Rotation paths and how fast each direction turns (deg/step):
Each turn is a multiple of 5 degrees from 10 to 175, or 0.
Each row of a path follows its step; steps can be skipped.

step 0: 12.8; 21.7; 5.8; 18.3; 21.0; 12.2; 19.3; -20.8; 10.6; -9.8; 25.9; -3.0; 10.9; -5.9; 29.9; -18.9; -11.9; -37.9; -14.1; -13.2; 23.6; 6.2; 53.1; -1.0; -9.6; -56.6; -5.4; -13.0; 2.7; -5.9; 43.8; 5.2; -1.0; 7.2; -4.2; -1.5; -4.1; 7.7; 29.6; -8.2; 3.9; 24.8; 8.2; -32.4; -18.5; 8.2; 2.0; 1.7; 15.4; 0.2; 2.2; 21.0
step 1: -21.2; -11.0; -9.9; 27.9; 18.8; -5.4; 15.7; -9.7; 25.2; -37.8; -3.6; -1.9; -18.2; -27.6; -9.2; 4.7; 10.9; 14.1; -18.4; -9.3; -27.0; -6.4; 2.6; -8.0; -5.3; -20.7; -0.1; 35.5; -24.1; -15.2; -6.8; -4.3; 38.7; 23.5; 5.1; 22.8; -14.9; -48.4; 0.0; 3.9; 13.8; -0.9; 20.6; -27.5; 10.4; -39.3; -15.5; 5.3; 8.0; 22.7; -17.5; 19.2
step 2: -15.9; -23.2; -15.0; 43.5; -22.8; -9.3; 15.6; -10.0; -15.4; 5.8; -3.3; -10.9; -4.8; 9.4; -0.9; 13.0; 2.6; -9.8; -28.1; 3.4; -18.9; 22.0; 16.1; 17.0; -22.0; 11.4; 23.5; 3.1; 12.2; -14.4; -43.9; 22.0; -4.4; 30.1; -33.7; 6.6; 34.5; 13.6; 12.4; -11.5; 6.3; 3.2; 19.5; -11.9; 36.0; -9.1; 43.5; -8.6; 0.0; -2.4; 19.7; -19.5
step 3: -0.1; -17.7; -7.2; 15.8; -8.2; 26.0; 36.9; 10.3; -12.0; -15.6; 24.7; 12.3; 3.9; 23.9; 26.0; -20.0; -0.5; -28.8; -18.4; -10.3; -10.0; 4.3; -9.1; 38.6; -29.8; -23.0; 2.6; 17.1; -13.3; 45.2; -21.1; -11.1; -7.6; -21.5; 2.7; 10.8; -16.2; 19.7; -9.0; 11.7; -3.1; 26.9; -24.5; 6.2; 13.8; 5.5; -24.0; -12.6; 34.5; -34.1; 7.6; -1.1
step 4: -11.6; 11.8; -8.1; -11.1; 14.1; 22.3; 27.3; -27.4; 16.2; 15.3; 21.9; 27.2; -6.7; 3.3; -1.8; 29.0; -9.5; 38.8; -19.5; -33.4; -27.6; 4.1; -2.4; 27.6; 5.0; 1.6; 6.7; 5.4; -6.4; -9.9; -25.2; -5.2; -13.3; -44.5; 13.7; 1.4; 6.0; -39.5; 24.3; 2.0; -23.7; -11.7; -14.8; 4.0; -7.6; -6.4; -16.5; -32.0; -31.9; 7.8; 10.9; 26.2
step 8: 21.2; -2.3; 8.4; -25.2; -15.3; -0.8; 3.1; -2.0; 26.4; 7.7; -6.8; -14.3; 31.4; 15.0; 8.9; -20.3; 9.7; -18.0; -14.8; 3.7; -16.2; 1.4; 43.1; 13.4; -46.6; -3.3; 23.9; -0.3; -26.4; 21.7; -2.2; 5.7; -7.8; -5.0; 28.6; 5.2; -20.1; 11.4; -20.1; -18.8; -40.0; 25.6; 3.9; -22.6; -3.3; 25.0; 14.8; 6.8; 36.8; -9.4; 17.0; 29.2
step 9: 5.1; 6.9; 5.2; 23.4; 32.7; 23.6; -9.7; -34.5; 12.0; 9.6; 1.8; 2.4; 11.0; -30.9; 17.6; -8.7; -2.0; 12.6; 1.3; 20.2; -4.4; -9.0; 1.2; 11.8; -14.4; -17.6; 6.1; 28.9; -19.1; 23.4; -21.7; -20.7; 8.6; -3.2; 37.8; -4.0; -11.5; -43.7; 20.7; 28.7; -29.9; -29.1; 14.4; 19.3; 3.8; -16.8; 23.5; 16.5; -29.7; -11.7; 16.0; 25.3
step 10: -5.8; -22.4; 34.3; 28.8; -28.1; 24.3; -6.1; 2.7; 9.7; 15.6; -16.7; 6.4; -14.2; -4.6; -50.2; -25.7; 24.4; -20.8; 8.9; -14.5; -28.4; -15.2; 11.7; -1.8; -20.2; 13.8; 24.0; 14.4; 4.0; -19.5; -2.0; 1.0; -15.6; 30.4; 1.0; -16.4; 16.9; -13.0; 26.9; 18.4; 32.7; 4.4; 8.9; 28.0; -3.3; 9.9; 16.2; -26.1; -26.2; -0.2; 17.5; 3.1
step 11: -0.9; 12.4; -13.2; -9.2; -28.3; -12.5; -28.5; 30.2; 4.4; 5.3; 38.8; 24.7; 5.8; 4.9; 24.8; 2.3; 14.4; 6.4; -10.3; -13.4; -3.0; -11.0; -6.6; 17.3; -44.5; -25.5; -5.5; 9.6; -10.3; 5.5; 9.5; -4.1; -23.1; 44.5; -6.2; 0.7; 9.2; -1.3; -33.0; 43.5; 17.6; 6.0; -33.0; -4.2; 17.7; 36.9; 3.7; -2.4; 4.1; -12.0; 20.9; -1.4
step 12: 7.2; -8.0; -7.1; -20.4; 23.4; -2.3; 28.0; -23.3; 0.2; 24.0; 6.5; 27.1; 26.0; -33.2; 13.3; -1.9; -16.5; 28.4; -11.0; -44.7; -3.6; -22.4; 9.3; 12.1; 10.1; -13.0; 30.3; -20.3; 27.3; 4.2; 14.9; -29.9; 6.9; 13.1; 28.5; -4.9; 17.5; 0.7; 7.3; 1.3; 17.2; -41.3; -29.3; 12.7; 27.8; -8.4; -18.2; 5.3; 20.3; 3.0; 11.6; -2.2
2.2; -3.2; -0.6; 2.9; -1.8; -2.0; 4.9; 3.7; -14.2; -2.0; -5.5; -9.3; 4.1; -1.4; 1.0; -2.4; -1.0; -0.9; -8.0; 0.4; -0.3; -0.7; -4.3; 2.9; -3.3; 8.3; 5.7; 1.4; 8.1; 7.1; -9.4; 0.2; 1.1; -5.0; 2.6; -3.9; -8.2; -8.4; -4.8; -7.2; -11.8; 1.7; -0.8; 2.8; 0.7; -3.5; 8.7; -0.7; 4.7; -4.6; -2.9; 3.4 : 65
-5.9; -2.0; -2.4; 3.1; -8.9; 0.9; -9.4; 1.7; 2.4; 4.0; -1.7; 2.3; -2.3; 1.1; -4.6; 7.5; 0.9; 6.9; -1.8; 0.4; 5.9; -5.0; -0.6; 8.2; 3.9; 7.4; 2.6; -10.4; -12.9; -7.2; -1.8; 3.9; -2.0; 5.7; -4.3; -2.3; -4.3; -1.2; -1.3; -8.8; -0.5; 7.4; 4.5; -1.8; 0.5; 6.3; 6.3; -5.4; 7.1; 0.8; 4.5; 5.4 : 125
-9.1; 0.8; 0.8; -9.9; 7.0; -12.6; 0.2; 0.6; 5.1; -6.2; -2.5; 3.8; -3.9; 8.7; -1.7; 0.8; -1.5; 2.8; -3.6; 4.4; -0.8; 0.9; 9.3; 2.1; 1.7; -2.8; 0.5; -3.7; 0.8; 10.8; -5.7; 1.6; 0.1; 2.2; -3.3; 6.0; 2.5; -10.8; -5.0; 5.6; -0.4; 2.7; -1.3; 4.3; -8.0; 4.8; 8.5; -6.6; -3.9; 3.1; -1.4; -4.2 : 155
-1.5; -4.2; 4.9; -1.5; 8.5; 0.5; 10.5; 0.7; -0.8; 3.1; 9.4; 1.8; -0.3; -4.8; 4.7; -4.4; 7.6; 5.4; 3.0; -3.9; 4.8; -2.6; 8.8; -5.1; 5.0; 2.1; -7.4; -3.6; -5.5; 2.0; 1.3; -0.4; 0.7; -12.0; 11.0; -0.4; 3.1; -0.7; -1.9; -6.0; -1.9; -0.6; 5.1; -5.4; 1.9; 7.5; 6.6; -0.9; -1.9; 2.3; -0.9; 11.1 : 85
-5.2; -5.5; -6.1; 6.1; 0.6; 1.4; -1.6; 9.9; 3.3; 1.6; 0.5; 2.6; -7.6; 0.1; 1.0; -0.6; -2.6; 1.2; 0.6; 3.9; 1.3; -3.0; 1.5; -1.3; -6.0; 9.5; -0.5; 3.1; 0.0; 2.5; -1.4; -7.6; -14.6; -8.2; 3.6; -2.7; -3.9; -0.6; 6.8; 2.7; 6.1; -7.9; -11.3; -6.4; -7.2; -1.8; 1.8; -4.9; -1.8; -4.9; 8.7; -3.3 : 55
-7.7; 9.1; 1.8; 1.6; 1.8; -1.4; -0.5; 1.8; 7.0; 13.9; 6.1; -3.5; 1.4; 1.4; 1.8; -1.5; 10.5; -0.9; -2.8; -7.6; -12.5; -2.0; -1.0; 6.7; -9.1; 1.5; 1.7; -2.9; 4.1; 4.8; -2.6; -9.6; 1.5; 7.0; 4.8; 1.6; -7.3; 2.5; 5.7; 1.1; -0.2; -4.1; 6.5; 6.6; -0.2; 3.7; 1.8; 2.7; 2.5; 2.9; 1.3; 0.6 : 10
0.5; -5.1; 3.5; -4.3; 4.2; 2.0; -3.7; -0.5; -0.6; 9.9; -2.6; -3.0; -3.5; 13.0; -0.3; 14.7; -3.0; -1.9; 2.0; 4.7; 3.8; 7.5; -4.4; -3.8; 0.7; -2.4; -3.6; 1.4; 9.4; 3.1; 1.9; -3.9; 0.5; -3.2; 10.2; -1.5; -2.1; -3.3; -2.6; -5.3; 5.1; 9.4; -0.3; 1.1; 3.5; -2.1; -4.0; 1.9; 2.5; 8.9; 9.1; 3.7 : 40
